In the data rows, the value 128 means zero.
Here are some points:
[201  51 255 149 105 109 189 161   0 130 213  51 227 132  85 190  21 106
 169 130  67 255  84  64 222 171 137  33 255  49 194 158]
[132 122 114  92 122 110 119 130 137 140 137 152 128 134 147 127 105 123
 150 143 147 106 136 107 132  94 159 120  86 126 127 124]
[118 149 128 139 110 111 105 126 110 118 153 143 135 120 127 133 149 118
 156 127 162 138 117 131 138 128 119 117  41 134 109 155]
[ 73 155  86 100 170 169 102 147  51 110 126  93 153 186 120 159  49 206
 132 135 138  83 164   2  74 145 201 200 182 105 132  76]
[155 136 148 121 125 151 110 133  94 128 197 104 134 141 150 167 140 112
 142 107 177 209 129 148 123 164 108  82  86 112  80 107]
[141 116 111 168 107 135 120 119 147 149  92 153 152 137 138 122 108 148
 158 128 144 118 119 119  84 134 123 150 200 139 131 128]
[147 136 116 147 118 109 140 117 110 117 128 109 121 131 150 127 134 171
 150 137 138 142 114  93 141 155 139 105 145 148 101 158]
[134 143 130  73 102 105  91 128 105 113 178 116 121 114 113 147 174  99
 156 111 190 149 119 139 147 139 111 102 123 129 112 142]
[124 111 122  83 109 143 124 116 153 132 107 156 154 133 138 113  98 136
 143 129 140 115 125 120 107 138 140 148 119 137 129 131]
[120 115 119 140 143 139 154 124 159 141  61 133 158 145 139  93  99 144
 131 151 102 100 127 117  98 130 148 179 101 143 148 151]
[147 162 103 161 122 136  55 107  60 103 151 141 112 114 123 141 178 133
 135 112 175 161  89  95 151 137 116 123 106 105 127 125]
[118 148 122 109 183 110  40 243 129 147 159 145 107  54 115 148 234 107
 231 162 142 206 118 107 142 176 118 163 144 173 106 115]
[143  77 114 123 100 160 164 120 166 137  74 156 153 132 151  68  98 105
 102 157 103 117 157 145 104 115 119 177 164 150 139 112]
[144 137 130 165 153 118  70 191 124 164 135 150 113  83 133 140 170 144
 156 165 159 153 114 114 106 154  98 125  72 140 125 114]
[ 90 117 136  69 179 145 133 126 154 127  79 132 179 135 112 103  94  97
 101 130 133 101 128 143 116 133 105 153 111 153 132 141]
[108 154 134 129 153 118 175 213 116  77 129 134  87  82  91 129 142  88
 148 171 120 122 125 152 168  16 144 172  96 117 119 131]
[139 106 128 133 137 156 139 134 166 173  99 114 159 165 157 118  80 132
 134 126 145 157 136 128  67 146 126 133 122 121 107 121]
[108 117 102 155 111 167 144  98 157 114  71 133 161 107 173  89  42 160
 115 130  70  73 105 129  73 185 130 130 189 154 158 178]
[178 145  95 144  32 109 188 186 142 224  73  96 169 153 141 116 227 162
  56 132  80 109 185  77 107 134 201 110 241 106 167  90]
[109 114 110  93 127 101  84 126 158 126 106 174 104  57 109 141 143 179
 141  87 194  98 126  96  92 124 118 122 105 143  93 119]
[168 208  58 173 154 210 208  66 233  78  57 131 255 173 132 120 110 193
 172 209  67 101 116 137 177 212 195 204 104 173 104 103]
[  0 128 228 128 128 162  47 103 159 191 167  86  58 114 114  98 110  48
  41 152  99 129 235 255 158 210 149 119 121 104 144 147]
[136 153 131 139 109 107 104 135 110 110 189 114 122 111 114 145 171 104
 158 122 169 146 109 145 148 122 113 100 106 128 117 164]
[152 112  95 141 126 107 153 105 117 119 163 140 139 144 122 180 211  96
 105 128 117  94  63 101  84 130 131  89  16 198  88  82]
[155 144  91 106  88 124 192  67 116 109 178  84 134 163 107 128  55 171
 138 149 182 131  96  25 137 154 143 126 154 139 162 125]
[144 121  95  53 140 144 193 110 144 165  40  92 181 146 159  84 100 165
 160 123  88  91 119 116 103 142 164 155 134 133 142 133]
[121 144 111  95 104 113 116 123 118 132 127 144  89 124 147 134 143 167
 155 121 159 117 118 116 103 133 127 123 165 122 123 162]
[130 160 130 100  96 120  79 126  84 123 189 136 114 125 141 151 142 122
 147 106 163 136 107 121 132 145 103 101 153 134 125 153]
[135 128 134  83 201 173 125  75 166 105 124 109 165 128 126 113  73 124
 125 116 106 109 134 120 125 130 127 181 138 138 130 117]
[ 95 117 158 163 213 151 167 132 143 107  88 104 179 137 101  97  95  66
  91 151 106 111 135 182 148 112 117 164  92 149 145 120]
[115 179 145 138 117 111 119 109  64 129 226 116 118 126 109 153 120 148
 123 127 253 161  99 137 211 164  73  80 116 154 130 185]
[139 142 131 101 103 109  95 123 120 130 146 124 114  96 115 140 175 107
 149 118 164 131 106 131 127 127 100 110 161 115  99 144]
[116  31  80 115 141 128  15  46  96 119 108 126  92 117 142 128 197 255
 129 117 103 241  37  87  96 129 131 222  45  74  31  65]
[111 179  91 144 100 138  72 162 107 239 181  43 171 102 192  32 117 150
 159 162  94 182 242 175 127 223 150 111 122 143 130 158]
[128 161 113 164 135 149  88 164 132 106 164 108  74 115  60 187 168   7
 171 121 153 155  95 206 166   0 127  90  82  82 144 114]
[141 111 105 142 128 146 154 123 156 154  74 118 156 145 136  98 102 153
 142 148 115 105 126 106  77 137 150 167 116 145 140 109]
[177 138  82 147 110 135 124 129 181 133  75 167 147 131 117 108  47 207
  81 136  76  80  92 104 187 152 145 232  51 141 138 123]
[136 145 109  96 112 104 101 117 111 137 140 122  99 111 158 141 153 162
 159 127 165 130 112 109 126 144 129 117  93 121 117 150]
[116 132 159 186 131 103 143 104 162 134  71 122 180 137 129 132 131 172
 102 110 100  98 114 101 114 166 152 181  96 148 166 149]
[125 112 102  95 126 146 149 124 159 140  64 122 168 141 140  85  93 150
 134 143 114  99 131 116  88 144 138 177 118 142 144 140]
[161 142  81  79 117 102 134 118 168 116 127 104  30 120 112  98 137 162
 144 112 123  99 106 143 136 159  99 112 132  85  99 101]
[ 98 141 146 148 158 114 136 176 111 104 126 131  71 113  87 134  89  72
 132 132 140 126 125 169 145  20 109 117 103 109 134 151]
[132 122 114 168 104 143  96 108 161 208  71 136  87 139 166 117 114 179
 174 109 182 117 108 112   0 141 134 150 164 124  97 133]
[130 111 110 142 116 135 147 119 151 136  77 141 149 145 148 106  98 149
 143 148 104 103 116 109  97 146 145 153 119 132 142 148]
[164 100 106 102 113 180 107 134 108 172  68 238 166  90  87 123  58 214
 114 145  86 191  71  49 124 104 206 244 255 140 149 136]
[107 164 117  75 108 110  97 126 108 112 167 112  96 125 115 164 169 118
 144  97 164 140 126 156 169 128 126  88 163 122 100 124]
[180 134 126 133  87 141 139 125 149 179 104 163 120 129 153 117 163 140
 151 111 108 100 153 103  94 147 118  87 195 113 153  89]
Here are 24 more points, each followed by its number:
[174  97 124 107 161 168 199 162 187 141  69 178 195 186 143  51  54 165
 105 126 130 163 128  90  80 107 138 129 184 203  83 142] 0
[126 124  97  50 135 138 101 140 129 153 114 147 182 145 136 117 104 165
 101 119 130 106 128 115  57 154 142 120 112 134 144 134] 1
[108 117 156 136 226 151 165 129 153  81  94 118  57 138  87 111  99  70
 111 149  97 109 140 178 186 129 113 151 103 114 152 123] 2
[158 126  93 108 102 109 171  97 118 131 108 137  88 136 198 143 133 169
 119 119  87  66 109  97  85 188 159 124  96 127 130 106] 3
[122 153 139 167 129 106 126 166 102 114 164 132  73 115 107 137 128  98
 154 130 144 132 117 146 146  45 120 110 157 114 132 105] 4
[158 195  84 105 136 113 126  40  95 121 163  91  75 129 161 127 124 185
 178  88 124 102 124  63 139 149 171  53  97 102 131 158] 5
[ 78 141 166 174 162  95 148 161 131 105 144 122  62 132  67 148 111  24
 138 148 143 130  94 180 170  15 117 115 145 129 127  84] 6
[117 112 162  75 222 165 152 129 134  84 101 121  69 131 105 127 122  99
 110 154  77 147 110 167 148  75 109 170 195  94 158 152] 7
[ 88 121 131 136 181 126 138 105 164 127  85 139 165 141 103 101 106 117
 120 143 141 126 147 125  99 142 146 145 120 138 137 147] 8
[140 142 175 140 247 122 202 162 125  93 156 115 140 122  90 141  91 147
   0 216 119 123 127 176 150  98  39 100 125 142 209 130] 9
[179 168 111 205  47 110 134 161  94 249 140 117  70  97 162 163 221 147
 120  90 171 129 162  99 147 149 162  69 209  78 140 144] 10
[124 149 119 175 101 117  76 116  94 107 200 127 119 101 130 146 170 122
 152  96 185 141 108 134 135 157 103  91  82 133 109 127] 11
[115 143  95 162  64 101  81  90 139 150  90 136 102 151 109 152 148 171
 141 123 164 124 155  86   1 122 208 103  96  93 121 184] 12
[ 63 175 127 164 135 123 116 169  51  76 228  76 144 180  90 195 176 132
 159 133 165 124 184  70  99  89 157  98 186 103 109 108] 13
[120  82 139  95 101 134  72 118 128 124 161 136 141 132 135 118 106 141
 142 126 175 131 146 143 184  91 169 140 152 131  80  98] 14
[106 160 134 110 120 104 108 209 124  97 171 123  84 128  89 147 125  67
 128 146 123 123 152 149 121   0 137 115 152  97 131 145] 15
[126 112 105 143 107 145 130 114 160 170  66 140 151 138 156 101 100 156
 154 144 128  89 110 105  46 158 148 156  89 141 123 149] 16
[114 145 191 146 105 125 105 211  84  99 183 120  48 125  61 162 103   8
 129 140 115 150 127 199 187   0 100 101 129 105 143 115] 17
[171  67 127  68  62 120 100 159  67 145 183 230  86 120 155 155 139 142
 164 137 135 156 190 102 137 137 118  87 137 134 114 167] 18
[ 89 121 142  99 189 139 144 145 153 107 106 121 185 133 114 114  93 100
 100 136 128 115 141 156 149  93 118 146 167 146 137 149] 19
[ 47 118 184   0 132 199  98 122 174 101   0  81 222  97 146 174 120 149
  86  63 156 255 135  35 115 255 144 254 159 106   0 116] 20
[175 149 127 122 219 108  24 255 141 141 199 144  56  37 121 158 255 159
 255 178 181 216  99  81 161 170  90 163 185 155 104 106] 21
[175 132 108 182  99 110 119 141 157  78 156 108 119 144 121 139 162 120
 132 132 124 135 133 142 167 124 101 124  96 138 107 136] 22
[141 159 122 108  81 114 112 147 101 145 169 130 126 113 122 144 200 100
 150 111 171 144 133 139 174 118 128  93 127 131 127  91] 23
Which of these numbered points is nearest to each point below, looking only along the 4 directions in which the first points spread most? Its number follows each.
[139 162 104 145 104 104 108 144  95 119 179  98 137 118 140 101 154 122
 168 125 170 166 129 155 151 151 118 113  90 138 105 183] > 23
[145 148 144 105  86 101  70 110  63  99 184 109 124 152 147 166 213 153
 127 122 139 161 118  98 153 127 121  87 188 133 132 132] > 18
[113  43 163  75 171 117 139 219 115 133  76  68  97 181  81  75  42 106
 118 147  79 161 134 224 237  47 106 140 117 144  68 107] > 9
[ 82 126 172  86 168 165 122 125 151  64  78 138  74 125 110 128  95  95
  62 130  85 113 120 180 167  93 117 159 108 106 139 106] > 2
[122 121 100  48 132 112 139 127 142 129 103 146  90  76 115 128 124 166
 107  97 121  95 124 122  71 117 141 118 116 155  98 123] > 3
[202  62  71 134  88 155 215  29 179 104  91  75 236 218 123  95  31 104
 144 109 103  27 113  20   0 246 202 157  72 157 146 122] > 0
[132  80 212  79 158 166 243 178 166 104  31 128 116 203 101  59  32 129
  37 134 141 149 118 173 181 111 139  73 187 205  62  63] > 19
[ 49 109 184 160 149 135 126 136 152 109 103 108  41 143  83 120  96  64
  71 137 136 116 140 210 148 126 117 157 137 106 126 138] > 2
[  0 206 208 111 169 236   0 114 147 255 255   0 190  38 255 132 165 157
 132 196  19 171 255 134  25 255 255   0  90 115 255 191] > 10
[143  99 172  84  82  40 124 121  30  72 255 113 222 108  87 188 171  85
 148 113 128 244  93 117 237 131  94  52 214 123 149 129] > 13
[ 99   0 120 154 158 143  11  86 167 227  25 100 193 210 139 137  82 217
 148 121  49  82 115 164 149 150 107 220 112 149  78 150] > 16
[178 145 145 206  76 149  82 101 131  38 180 162  64 124 155 126 239 123
  35  87  91 110 203 100 142 105  17  17 162 104 146 110] > 23
[110 125 159 164 170 115 150 171 110  94 125 130 103 121  80 139  89  78
 150 140  96 143 113 145 173  37 114 128 169 112 150 146] > 9
[115 154 148 164 103  96  92 108 106 117 191 111 126 107 138 172 178 164
 150  97 159 142 106 113 149 127 122 123 167 131 124  94] > 18
[149 109 105 160 129 148 144  87 145 146  61 159 143 142 187 111 112 205
  84 156  91  55 100  89  45 187 111 138 105 134 153  69] > 16
[182  38 134  55  40 133  90 146  57 142 222 251  95 110 150 167 152 131
 152 122 143 183 221 110 159 168 117  70 219 133 100 156] > 10
[141 141 109  97 129 126 121 111 105  95 131 125 121 106 125 149 185 130
   0 141 123 135 164 113 140 123 129 115 165 122 120 140] > 14
[137 143 127 139 104 116 102 133 104 111 167 127 106 108 125 139 169 115
 151 128 147 137 116 131 146 139 110 112 141 130 117 112] > 23
[255  31 255 153 150 188 220 105 251 126 183 165 255  81 231 255   0 113
  45   0   0   0 121  67  92 254 252  88  19 255 189 149] > 0
[ 81 191 179 148 121 130 124 152 103   8 114 195  72 129  54 146 138   0
  79 165  47  86  90 202 171   0 125  60  31  59 152 123] > 6
[110 163 105  95 150 138 174 169 107 133 124 121  77 140 105 137 102 124
 124 128 106  93 130 128 172  59 131 109  87 104 172 136] > 7
[115 171 150 142 172 121 148 200 133  66 134 132  53 140  78 120 138  85
 112 164 128 139 128 181 165   0 107 134 126 102 137 175] > 6
[151  92  93 157 146  79 191  69 230 165 160 128   0 160  93  67 237  75
 113 145  79 225  70 207 157  14 124 166 214  67  73   0] > 22
[121 154 110  53 113 108  79 125  91 106 166 135 110 106 153 148 172 167
 139  95 172 143 121 108 143 159 129 112 135 104 115 124] > 18
[116 133 100 146 219 139 177 144 152 108  83 103 164 159 128 101 110 110
 131 129  77  77 121 134 161 133 126 152 113 124 163 147] > 19
[122 132 188 130 141 131 167 210  78 134 161  98  68 125  71 155  70  42
 126 130 122 196 139 181 154   0 115  79 105  98 124 101] > 17
